Rotation paths and how fast each direction turns (degrees a step):
Each turn is a multiple of 5 degrees from 10 to 175, or 0.
Each row of a path follows its step; steps can be skipped.
Rotation 1:
step 0: [ 11   4 -22   9  -9  -4 -31  -8 -29  10   0  17  17 -30  -8  -5   1   2
   8  -1 -21 -18 -23  14   4 -33  24 -29  16 -16  15 -20  -2   1 -24   1
  12]
step 1: [ 42   6 -16   9 -24  -4  -3  10   9  30   6 -26  24  11  10 -18   1   4
  11   0  23  24  18 -17   7 -23   8  21  14 -12  -1  -7  25   8  20  12
   2]
step 2: [-22   2  -4 -25 -10  -2   7 -32 -32  10  -1  39   1  -8 -22 -14  -7  30
   5   3  -1  26 -10 -10  -9   0   2  27  -6 -24  18   8  12  24  -2  10
   4]
step 3: [ 31  -8 -19  24  -1  17   1   7 -29   4 -25  28  14  -5  24  -5   9  21
   9  -7 -21  17  -3   7  16 -32  -2 -41   3  -4   4 -20 -10   4   2  -7
   2]
step 4: [  7 -11 -14  10 -15   9 -13   4 -14  30  20  -8  22   4 -24 -32  -9 -13
  -6   0  25   9 -10   1  15  -2  25  20  31  11  13 -34  29   3   0   7
  -3]
step 5: [ -6  27   0 -25  -1   1   3  -8 -18  17   3   9  19 -12  18   5  14  24
  12  10 -27  15  -4 -14  -4 -22   2  21   2 -34  35  14  27   2  24   8
 -15]
step 6: [ -5 -30 -26  28 -24  12   2   1  -6 -11  10  39  11  -8  24 -36  10  27
  12  -8   8  17  -3  -1  12 -19   1  -9   4  -6  -9   6  -9  24 -13   5
  16]
step 7: [ 21   4  -5   3 -19  24   4  18 -42  15 -17  -8  26  -2 -18 -17 -18   1
 -10  20  -6  31 -10  -7  -5   5  14   6   9  14   2 -22  19  -4 -13 -14
 -34]
step 8: [  5  -4  26   6  20   4   7   3 -25   0  37  13  22  -2  -5  -7   9  14
   6 -13 -17  -4  -2 -10  18 -19  12   7  25 -19  45   3  14  12  31  13
   8]
step 9: [  1  18 -34   6 -20  16 -18   1  13   9  13  27  12 -16  21 -36  -5   7
  18  20 -17  15 -27  13   2 -34  -3  10  18  -4 -17  22   1  -2 -10   0
  -1]
step 10: [ 11  -1   5  10 -32  -6  26  12 -47 -14   0 -18  32 -12  -1 -17  -4  11
   0   2  24  20   7 -39  -3 -15   8   3  -5  -5   1  -6  11   1 -24   9
  -8]
step 11: [ 33 -19  19   5   9   7   9   6 -25  23  14  29   8   6 -14 -12 -26  24
   0   8 -30   3 -13  17 -12   5  17  12  15 -17  14  15   0  30  22  -3
   3]
[  1   3  -3   6  -4  -2   6   1  -2   4   1   1  -3  -2  -5  -3  14  -2
   2  -3   1   8  -6  -3 -15   0   5  -4   8   3   5   4  -2  -1   6  -7
   4]	0
[  6 -13  -2  10   4  -2   6   5   3  -2   0  -5   2   0   3  -2   0   0
   3  -3   1  -2   2   5   4   0  -5  -2  -1 -11  -2   3   4   0  12  -5
  10]	145
[  5  -5   3   7  -2   3  10  -7 -12   5  -9  -3   0  -4   5  -4   1  -1
  -2   0  -3 -10  -1   5   0   6   7  -4  -4   9  -1   0   0  -1  -7   3
   1]	100
[  0  -2  -6  -3  -8 -13   6   6   7  -1  -2  -1  -3  -6   9   0   2  -6
   7   0   0  -6  -1   2  -2  -5   6  10   3  -5   6   2   2  -2  -5   8
  -5]	85
[  8   6   0   6   3   4   3   3   2  -2   2  -1   0  -5   0   0  -7  -2
  -8   0  13  -2   0  -5 -11   4  -3   6  -6   2   6  -8  11   1   2   2
  -3]	120
[ -2  -2   4   9 -13   4  -4  -3   6  -4  -1  -3   4   5   1   0   2  -2
  -1   4  -6   3   1   9  -7  -9 -10   1  -2   2   4 -10  -3  -1  -6   2
   6]	120
